One turn moves each row of this set onto another row. After a few examples, where does it send each row asked below?
Z_261: [ 36  13   4   3  10  -5  40  -3 -24 -24  -8 -11  25 -46  -2 -30  21  -6
  21 -10   2  -5  -5  21 -17  12   7 -13  26  27  -8  -2   3  -6]
Z_564: [-67  16  10  -3  15  -5 -14  46 -12 -25 -10  -2  10 -26  37  -3  44 -14
  -7  -8  -8  21 -14  13  -4  11  18 -20  29  22  -6  -3  -8  13]
Z_18: [-15  18  14   9 -10 -25   5   5   3   8 -15  21   1 -23  20  21 -33   3
  13  17 -19  19  31  16  -3   9  18 -21 -31  24 -28   6   9   6]
Z_923: [-16  17  17  11  -6 -23   2  -2   0  11 -12  23  -9 -20  26  22 -30   2
   9  17 -13  11  26  17   5   0  23 -25 -32  20 -27  -1   7   1]
Z_126: [ 31  24  11  -1   2   3  28 -16 -20 -22   6 -12  25 -45   7 -28  23  -4
   7 -14  -4  -9  -7  21  -5   1  13 -17  23  24  -4   4  -3 -26]
Z_596: [ 31   8  10   0  14   2  36 -12 -19 -29  -4  -4  15 -48   2 -33  15  -6
  18 -12   7 -21  -3  15   0  -6  12  -9  29  25  -6  -7  -7 -18]
Z_848: [ -5  10 -23  13  18  -1  15 -20 -26   8  10 -30  23 -24  -5 -15  -3   6
  -8 -16   5  -2 -24  18  -6  -3  12 -18   1  24  17  42  -6  -2]
Z_453: [-42  -1   3   6  14  -7  56 -11  -7 -18  -9   8  -5  41  26   1   8   8
   3  -8  13  11  -2   6  10 -20  13 -22  27  19  -8  26  -4  -1]
Z_476: [ -5   5   1   6  13 -11   8   4  -3   9 -18   5  12 -18  48  39 -45  -1
  37   0  -7  13  11  12  -3   4  17 -12 -18  15 -10  -9   2   6]
Z_815: [ 20   9  16   6   5 -10 -28  59 -11 -27   2 -18   3   7  22  -8 -18  -2
   7  -9   4 -15  -1   2  10   5  24 -10 -16  34   1   4  24  19]
Z_111: [-32 -12  -1   2  10  -6  61   6   2 -16 -15  12   7  41  13   1  11  17
  21  -2   6  23  16   9  -7  -2  10  -3  28  19 -13  34  -5   2]
Z_163: [ 18  13  19   4   4 -10 -32  56 -13 -24   4 -18   6   9  26  -6 -14  -3
   2  -9   3 -14  -6   2   9   6  23 -12 -16  34   5   8  25  12]
Z_930: [-15   4 -15   9  10  -3   9 -17  -8  -7  13   5  20 -27 -37 -21  -5   8
 -13   5  -5  -1   5  15   4  -6   9  -7   0  19  -5  52 -16 -12]
Z_978: [-21  19   1   5   1  -8  23  62 -45  20   0  11  18   2  23  11  26 -24
 -21  -5 -26  12   2 -17   6   3  11  -9  21  21  -1 -20 -24  12]
Z_77: [ -8  15  -2   3   4  -9   5   3  -5  12 -14   1  21 -19  48  38 -40  -5
  32   0 -14  20   9  19  -7   9  15 -15 -22  18  -9  -3   5   3]
Z_124: [-54   2  21   7  28  -8  -8  42 -14 -12 -14   1  -8 -26  50  -2  44   3
  -5  -5  13  11 -14  11   6  -3  30 -19  31  19   0 -18 -16  12]
Z_449: [ 39  11  17   7  12  -4  31 -12 -18 -22  -3  11  10 -45 -12 -27  29   5
  15   2  11  -9   5  23   1  -3  16 -17  24  17 -10  -1  -7 -23]
Z_792: [-55  -4  21   2  29  -3 -16  44  -3 -22 -10  26  -2 -23  25   2  42   6
   0  10   8  14  -1   9  10  -3  25  -7  30   9  -9  -9 -26   0]
Z_448: [-16  11   4   6   7  -9  28  65 -43  27  -4  11  15   3  25  10  25 -16
 -15  -6 -17  11   7 -18   0   0  17  -5  25  25  -1 -27 -27  15]
Z_132: [ -1 -12 -18  11  29   3  20 -14 -13  10   1 -24  13 -28   1 -22 -17  14
   3 -18  16 -19  -7   7  -3 -20  20   2  12  26  15  31 -23  -1]
Z_652: [ 26   6  19   7  12  -7 -38  58  -5 -26   9   4   9  11   9   3  -9   7
  14   4   5  -4   6   7  10  11  24  -1 -17  21   0  13  16   6]
Z_518: [-14  20   5   6   4  -3  17  62 -38  23   6  29  22   4  11  20  34 -12
 -19   8 -21  23  10  -9   8   7  12  -7  19  10  -3 -17 -30   4]
Z_865: [-52  -2  12  -2  22  -7   0  61  -4 -11 -21  -7   6 -29  39  -7  41   3
   8  -8   0  20   3   9 -17  14  26  -2  32  28  -6  -9 -16  19]
Z_446: [-48  -5  13   6  25 -10  -7  62  -7 -19 -22  16   5 -22  19   1  51   7
  14   9   5  31   3  16 -10  20  20  -5  28  14 -11  -3 -12  17]
Z_225: [ 27  22   9   2   4   0  27 -12 -19 -35   3  11  23 -44 -18 -27  24  -8
   7   1  -5  -7   0  23   1   5   8 -15  20  18 -15  10  -2 -25]
Z_206: [-28  -3   1   6   9 -11  65   7  -4  -5 -15  -4   1  40  27  -1  15  22
  15  -7  11  22   9  12 -14  -4  15 -14  25  27  -4  32   3   7]
Z_471: [-17  13   7   6  10  -6  15  58 -38  19   4  33  13   5  12  18  28 -11
 -18   7 -14  16   9 -16  17  -6  13  -2  23  10  -3 -22 -36   1]
Z_10: [ 17  12  18   4   7 -10 -31  56 -12 -23   5 -15   2  10  24  -8 -18  -1
   3 -11   4 -18  -3   1  12   0  26  -9 -15  33   5   4  20  12]
Z_164: [  6  -4 -10  12  12  -6  22   2  -5  10   2  -5  14 -27 -34 -24   5  27
   1   8   4   6  16  19 -18   5  20   2  -3  23   2  53 -13   1]
Z_260: [-34   0   8   3  13  -2  51  -9   1  -8   1  17  -3  43  29   9  14  23
   5  -1  15  17   5  10   8 -19  17 -16  23  13  -2  33 -15 -13]
Z_703: [ 23   9  18   3   9  -6 -42  58  -7 -29  10   4  12  10   7   4 -13   4
  12   2   1  -5   4   6  15  10  21  -4 -15  21  -1  14  15   3]
Z_416: [ -5 -10 -30  12  24  -5  30  -3 -21   0  -8 -28  27 -27 -16 -23 -15   2
  14 -13   5  -5 -11  11 -16   4   6   1   9  29   8  39  -4  18]
Z_248: [ -8  10  17  12  -3 -23   7   7   5  15 -19  20 -11 -22  25  20 -34  10
  16  18 -10  12  33  16   0   1  25 -17 -29  24 -29  -1   5   4]
Z_347: [-20  16   7   8   8  -9  25  57 -46  24   1  13  10   4  26  11  25 -19
 -25  -4 -13   9   0 -16  11  -6  15 -11  23  20   0 -28 -27  11]
Z_171: [-38  10  -2   2   0  -6  50  -4  -6 -16  -2  11  13  42  16  10  20  11
   5  -1  -1  32   2  18  -1   0   7 -23  19  16  -6  46   2  -5]
Z_143: [ 36  13  13  -1   5  -1  35   1 -11 -25  -1   5  25 -48 -15 -32  27   5
  18   0  -3  -2  14  23 -15  10  12  -5  23  24 -15   8  -5 -20]
Z_948: [ 27   8  19   8  12  -6 -40  55  -8 -30   9   6   5  10   8   4 -11   5
  12   5   8  -8   3   6  19   6  22  -4 -16  18   1  12  17   4]
Z_93: [-12   9   4  10  11 -11  24  67 -40  20  -1  31  14   6   7  18  29 -11
 -10   9 -14  22  11 -12   8   3  14   1  20  12  -6 -21 -31  10]
Z_166: [-43  12  -2  -4  -3  -3  53  -2   1 -13  -2  -4  12  40  28  -1  13   9
   0 -10  -6  20   6   9  -5  -5   9 -17  26  28  -7  43  -1  -7]
Z_362: [ -9  14   2   2   8  -8   1  -4  -4  10  -9   6  12 -18  52  40 -43  -4
  29  -3 -11  10   5  17   0   1  17 -16 -19  17  -8  -6  -1  -2]
Z_312: [-54  15  16  -2  12  -3 -20  50  -4 -19  -1  12  12 -23  27   4  53   4
  -7   4  -7  31  -3  20  -3  15  22 -14  24  11  -6   6 -18  -4]
Z_794: [  3 -11  -9  26  27 -13  17 -15 -19   3   0  11   0 -26 -36 -18  -1  21
  -3  10  21  -4  -1  16   6 -13  17 -11   0  10   0  39 -14   2]

Z_792 turns into Z_865
Z_206 turns into Z_171
Z_596 turns into Z_143
And these:
Z_703 turns into Z_10
Z_476 turns into Z_18
Z_93 turns into Z_978
Z_848 turns into Z_794

One turn moves each row of this set onto another row. After a few examples, where does it send each row asked below?
Z_983: [  7   6  13  -6  20  -2  -3  -4  13  37 -10 -30 -21  13  44  14 -15  26
 -22  10  20  -8  12  17   2]
Z_648: [ -9   6  22  13   0  -8   2  28  16  15   2  10  -3   4  15  -3   1  20
 -58 -29  -5  30  -1  14  15]
Z_666: [-14  44  32  -3  14 -15   5  -1  19  26 -14 -27  -9  21  38   8 -34  17
  -7  -9   4   9  -7   8 -14]
Z_641: [-12  31  14  -8  21  -1   8  17   8   7 -34 -32 -12   9  33  -1 -24   7
   0  13  10 -18  12  42 -12]
Z_671: [  6  -5  -9   8  -6  23   2  41  21 -10 -15   6 -11 -10   7  -1   0  15
 -48  -6  -2   4   5  25  -4]
Z_836: [-18   9  18 -15  -6 -24 -21 -37  17   7  -1 -40 -16  16  33 -28 -22  12
   1   0   1   4   7  16   2]
Z_436: [  9 -21   4 -27  13   5 -22   4  -2 -13  13   2  25 -18   0  -5  -3 -18
  24  12  -4   1  -8 -14   3]
Z_552: [-14  11 -17  12 -10  -8 -12  -1  -7   6  12  -6  23  -6  -8  -3   0  10
  20 -10  -4  -2  33 -41  24]
Z_365: [-30  12  24  13   2  18   0  41  26  -6 -20  16   6 -11  13   1 -20 -14
 -24 -24  -4  19 -16  24  -7]
Z_341: [-16   4  19  15  -1  -7  -6  30  20  17   0   3  -3  -1  11  -4  -4  18
 -56 -31  -3  34  -3  11  20]
Z_398: [ -4  28  -9  18 -23  -8  20  -5  12  24   0   6  35  -6  31   1  28   0
  12  27  -7 -10  11  -7  23]
Z_782: [ 20 -10 -11 -21   6  -5  -1   6 -15  -9   4 -10  31 -18   0 -14  -7 -26
  19   8  -5  -4 -10 -15  24]
Z_218: [-32  20  -8 -11  -6 -28  11   3  -1   8   2  16  43  -1  13   1  28 -21
  20  11  -9   9   3  -4  21]
Z_395: [-24  12  28  13   6  19   2  40  16  -4 -21  17   7  -7  12  -4 -25 -12
 -26 -30  -5  19 -16  25  -3]
Z_415: [ -9  17 -18   7  -9 -22 -19 -14  -3 -12   3   4  19  -2 -17 -10  -2  16
   3   0  -9   9  36 -32   7]
Z_159: [  3  -4  -4  13  -1  31   4  40  17  -8 -15  10  -7  -7   7   2  -2  18
 -43  -9  -2  -1   9  24  -7]
Z_931: [-46  12   7   0   7  -2 -24 -30  17   8 -25 -37   9  13  34  -9 -24   8
  11  13  -6 -10   0  24  -6]
Z_979: [-11  19   6  14 -18  21   2  14  -6  13   4 -22  15 -17  10 -16 -12  -1
  41  -6   6 -15  21 -19  32]
Z_477: [ 10  20   8 -11  -9 -13  29  -1 -19   9   6 -26  25 -12  17 -17  -9 -18
   1   9  -7   4 -23 -12  43]
Z_17: [-25  -2   5 -20   2  -7  -6 -26  17  -6   3 -46 -10  10  37  -2  -4  10
  -8  29  -9 -15   3  19 -14]
Z_631: [-50   8  -2 -22   6 -28  -4   1 -15   4  -5   8  40   1   1  -3  19 -14
   9  12  -4  21   1   8  27]

Z_17 turns into Z_931
Z_436 turns into Z_631
And these:
Z_983 turns into Z_641
Z_671 turns into Z_365
Z_552 turns into Z_782
Z_159 turns into Z_395
Z_477 turns into Z_398

One turn moves each row of this set onto another row. After a few examples, where does it send each row asked below?
Z_207: [  7  30 -21 -33  38   8  17 -12 -21  11  18  19  17   1  -5   3  -6   8
  35  15 -30  11 -37   0 -23 -29  12  11 -24  10 -23  -8  25  -9  -6 -23
   3  13  -4  21 -10  -8   9 -12  24]
Z_816: [  5  -8 -11 -20 -16  -2 -20 -13 -40   7  -9  74  33 -36  10  -9  -1  23
  -4  22  13   7   4   1   0 -36   7  19  16  16  -9 -35  32 -19   8  52
  -6 -13  31  19   8   3  -4 -59  31]
Z_363: [ 18   9  -8   8   5 -13 -21  25  -6  38 -12  40  -9 -25  -6   1  -1  10
  -9   4  -4   4  -8 -17 -16   2  26 -12  20 -31  15   2  34  -5  45  21
 -38  17   3  -9 -31 -18  -3 -34  32]
Z_935: [ 36  -3   0 -10  27   5  16 -17 -27   0  -4   7  13 -38 -19 -37  15  15
  -6   1  -7 -26  -7  30 -25 -20   0   2  22   8 -35 -11  14 -26  26  21
   1  13  53 -31 -35  12 -25   4   3]
Z_736: [ 30  -8  10 -15  11   2  11 -22 -35  -3  -8   6  21 -52  -6 -29  25  17
  -1  -3  -6 -22  -9  39 -19 -21  18   2   0  14 -35 -10  30 -21  21  24
 -16  19  37 -22 -30  19 -14  14  11]
Z_268: [ 18   8 -11  -4  12 -12 -13  32   6  41  -9  38  -5 -28 -14  -4   1   8
 -11  17  -9   8  -3 -10 -16   1  14 -13  31 -32  12   4  30   2  49  19
 -38   6   9  -5 -35 -21  -4 -22  27]
Z_24: [ 15  18 -15  -9   7 -15 -21  30   1  -6  -8   9   0 -15   6  14  15  22
   4   3  19  -1 -23  -9 -19 -13   2  36  24   3 -39 -11 -30 -24  -6  -4
  -8 -42  24  19 -26  47 -12 -38  29]
Z_877: [ 18  -6   1   2  28   8  -1 -10 -25  -6   1   6   7 -45  -1 -34  10  34
 -21   0 -11 -35  -7  17 -32  -6   6  16  19   7 -24 -21  17 -23  18  17
  17  19  49 -38 -38   5 -25  -4   9]
Z_793: [  9  33 -25 -34  47  10  20  -7 -15  13  18  19  18   6 -13  -1  -7   7
  31  24 -31  11 -33   0 -26 -28   1  12 -11   6 -23  -7  20 -10   0 -25
  10   6   5  20 -13 -10   3 -14  21]
Z_796: [ -4  -8 -17 -23  -4   0 -20  -2 -29   8  -2  73  31 -40   8 -14  -4  31
 -16  34   7   5   8  -2  -5 -30  -7  25  30  12  -7 -37  25 -11   8  48
   7 -22  38  17   2  -6  -8 -56  27]
Z_928: [ 10  13 -10  -7  -2 -16 -25  27  -4 -10  -9   9  -1 -22  17  18  14  28
   5  -5  19  -2 -28 -11 -17 -13  14  39   9   8 -38 -13 -26 -23 -14  -2
 -14 -35  12  20 -24  47  -4 -36  32]
Z_131: [ 11 -10  10  -3  14   4  -7 -14 -32  -9  -3   5  15 -59  11 -27  20  36
 -15  -4 -10 -33 -11  25 -25  -8  22  17  -4  13 -25 -19  33 -18  12  20
   1  26  32 -29 -34  11 -13   5  17]
Z_579: [ 18 -12 -14 -28 -15  -3  -2 -18 -40  13  -4  76  24 -31   0 -13  -9  17
   1  17  14  10   4   0   1 -45   0  11  22  16 -20 -32  14 -20   5  58
 -13 -20  32  18   8  -5  -5 -50  18]
Z_22: [ 25   1  -8 -12   3 -13  -2  26   3  43  -5  38 -10 -32 -12  -5  -5   6
  -7   9  -9  12  -4 -11 -11  -6  18 -16  25 -26   4   4  20   4  40  25
 -50   4  -1  -3 -33 -28   3  -9  19]
Z_526: [ 17  10  -8 -20  -7 -18 -14  24  -4  -7  -9   9   3 -25  12  18  17  21
  10  -3  19   4 -26  -2 -12 -20  12  33   7  11 -46  -9 -26 -20 -13   1
 -27 -40  10  26 -21  47  -1 -22  27]
Z_542: [ 21  15 -13 -21   3 -17 -10  27   2  -4  -9   8   6 -18   1  14  18  15
  10   5  18   5 -23   0 -15 -21   1  30  21   7 -46  -6 -31 -21  -5  -1
 -22 -47  21  25 -23  49  -7 -25  26]
Z_661: [ 24   1  -6   0  -3 -14 -10  18  -8  40  -8  41 -15 -29  -4   0  -8   9
  -5  -4  -3   7 -10 -17 -12  -5  30 -17  13 -26   7   2  25  -3  37  28
 -49  16  -6  -6 -29 -25   3 -21  24]
Z_984: [  0  35 -26 -24  49  11   8  -4 -14  10  18  18  16   6  -7   1  -8  13
  26  22 -31   5 -35  -6 -30 -21   3  17 -11   5 -15 -11  25 -11  -1 -30
  20  10   6  14 -13  -9   1 -23  27]
Z_373: [ -1  32 -22 -23  40   9   6 -10 -22   9  17  19  15   2   1   5  -7  14
  29  15 -29   6 -37  -5 -27 -23  14  17 -24   8 -16 -12  29 -11  -7 -27
  13  16  -4  17 -11  -7   7 -23  29]
Z_52: [ 11 -13 -19 -30  -4   0  -3  -7 -29  13   3  73  23 -34   0 -18 -13  24
 -11  29   7   8   9  -4  -4 -38 -14  18  36  14 -17 -35   8 -12   5  52
   0 -28  41  16   1 -13  -7 -47  14]

Z_793 turns into Z_984
Z_579 turns into Z_52
And these:
Z_736 turns into Z_935
Z_24 turns into Z_928
Z_363 turns into Z_661

One turn moves each row of this set onto another row. After a few examples, where does it send each row asked below?
Z_272: [ -7  -1 -33   2  10  15   3  -6  10  -2  -4  -2  -2   3   8  18 -26 -22
  20  -2 -21 -26 -10  -5   7  25   0  -7 -17   8   2 -30]
Z_762: [ 23  -9   3  21  16 -18  -1   2  16  18   4  -5 -10  -3  14  17 -45 -16
 -17   1  16 -20   7  15  -3 -54  -3  -1  18  -6   2 -22]
Z_858: [  9 -23  -7   6   6   9 -14  28  -6  13 -17   7  -1  18 -47 -31   9 -26
  -3  12   9  12  30  16  -2  -3  -7  22 -10  -3  -7 -24]
Z_973: [  4 -13  -9   6   2   5 -20  26  -3  22 -11  10  -2  -2 -58 -43  -4 -20
 -16  11   1  23  18  21  -6 -22  -5   1  11 -20  -3 -11]
Z_768: [ 19 -19  22  23  22 -10   4   4   5  19   3  -1 -13   5 -22 -13  16  20
  -6 -41  12  19  -9 -16 -30   1  15   3  -7  -3  15  32]
Z_3: [-20   0  17 -10  24  12  -9  -7 -15   4   8  14  -1  -4 -23  -9  27  15
  15 -19   7  16  11 -26  16   7  22  16  -1   2  11  38]
Z_315: [-22   3 -29 -23  11   8   1  -9 -26  -4   7  -5   9  -7  10 -15 -22   1
   8  23   0 -30   0  -8  31  -7  -8 -11  30  -4  -1 -13]
Z_976: [  0 -10  22  10  -2 -26 -15 -21  36   8  13  10  -2 -27  14   9 -32   2
 -18  -2  19  -1  -9  30 -16 -23  12  -3  19 -24  19 -24]
Z_570: [ -7 -14  23  16  11 -32 -13 -22  35   6 -10   7   0  -6  19  12 -13  -7
  -4  -2  33 -23  -4  12   3   5   1  27  -8   0  21 -26]
Z_274: [ -2  18  18   9  15 -13 -12 -11  -4 -22   6  13 -18   2  20  20  23  -4
  -3   4  -5  -3   0  -5  24 -20 -10   1 -11   6 -41  27]
Z_119: [  9  13  16   2  18 -36  -1  -1 -20   4  -9 -13 -10  13   7  -5  23   3
   3 -14 -22 -12 -12  -3 -11  25 -13 -37   9  -9 -14  25]
Z_730: [-10 -17  10  -3 -10 -17   3 -22   6   3  22  -4  26 -27   9 -22 -26  13
  -7  11  16 -15 -16  19  -4  -7  13 -16  44 -27  14   1]
Z_701: [  3  -7 -15  15   1  31 -16  21  -9   3  -8   5   3   5 -52 -38   4 -23
  -1  10  -4  18  18  11   1   5   1  11 -11 -16 -17 -22]
Z_300: [ 26  -6  -5  -2  31  14   6  -2  -2  13   7  27  -5   4   7  22  16   8
  -5 -11  -4  51  17   6  -5   3  13  11 -16  11  22  13]
Z_807: [  9 -21  -1  17   1   6 -20  23   3  12 -10  11 -13   8 -57 -29 -13 -34
  -5   8   0  22  18  15 -13 -23  -5  20 -10  -9  -3 -14]
Z_663: [ -3  -8  32   4  17 -40   1  10 -16 -11   4   0  -9  -5  -5   8   1  -4
  -5  -6  -6 -28   9  -6   2 -11  -6  -4  11  -3 -16  60]
Z_695: [-15  -2 -14   5  -3  12   9 -34  -3 -20  17   3  27 -26  20 -14 -27   6
   1  23   3 -13 -13   8  15  23   8   8  15 -13   9  -5]
Z_781: [ -7 -12  -7  10  25 -16 -11  19  35  18 -20  -2  -5  -8  -2  17  -8  -5
  -9 -22  25 -47   6  -1  15  -2  -1  -5 -16   0  -2 -23]
Z_37: [ 10 -11 -12  14  -1  17  -9  12 -16  15  -4   1  12  12 -49 -48  -3 -31
   3  22  -6  23  12  13   5 -17  -4   6   9 -12  -8  -9]
Z_533: [ 15   5   6  -3   2   7   8 -21 -26  17  15   1 -13  10 -11  -6   8  13
   5 -21 -23  41   9  -9 -34  12  24   3  32  -5  12  11]
Z_221: [ 22   2   8  -5   2 -23   4  11  -2  -5   6   7 -22   2  13  39  11   2
 -16 -17 -29   1  18  21 -29  11   5 -24   7  -7 -29  11]
Z_303: [-11  -5  -9   7   7  -5   2 -20  14  -5 -11   1  13 -11  19   3  -9   5
  -3   0  11 -24  -4   9   0  55   5  13  -8  -6  17 -31]
Z_825: [ 13  31  -3   5  26 -14  -4  -5 -21 -18   2  19 -21 -19  19  22 -12  -2
 -27  10 -33  18   7  14   1  -7 -15 -15   4 -10 -10  30]
Z_212: [ -6   2   0   4   3  -3  -7   1  -9   1  16 -18 -12 -21 -12 -17 -48   6
  -8  -9  -4 -29 -11   1 -16 -25   6 -29  40 -35  -2 -15]
Z_239: [ 10   8   6  10  21   2  -2 -15 -14   9  11  18 -17  -8  -3 -10  14  27
 -29  -8  19  40  14 -11   2 -37   8  27  20   0   0  26]

Z_239 turns into Z_3
Z_303 turns into Z_976
Z_825 turns into Z_274
And these:
Z_973 turns into Z_701
Z_781 turns into Z_212

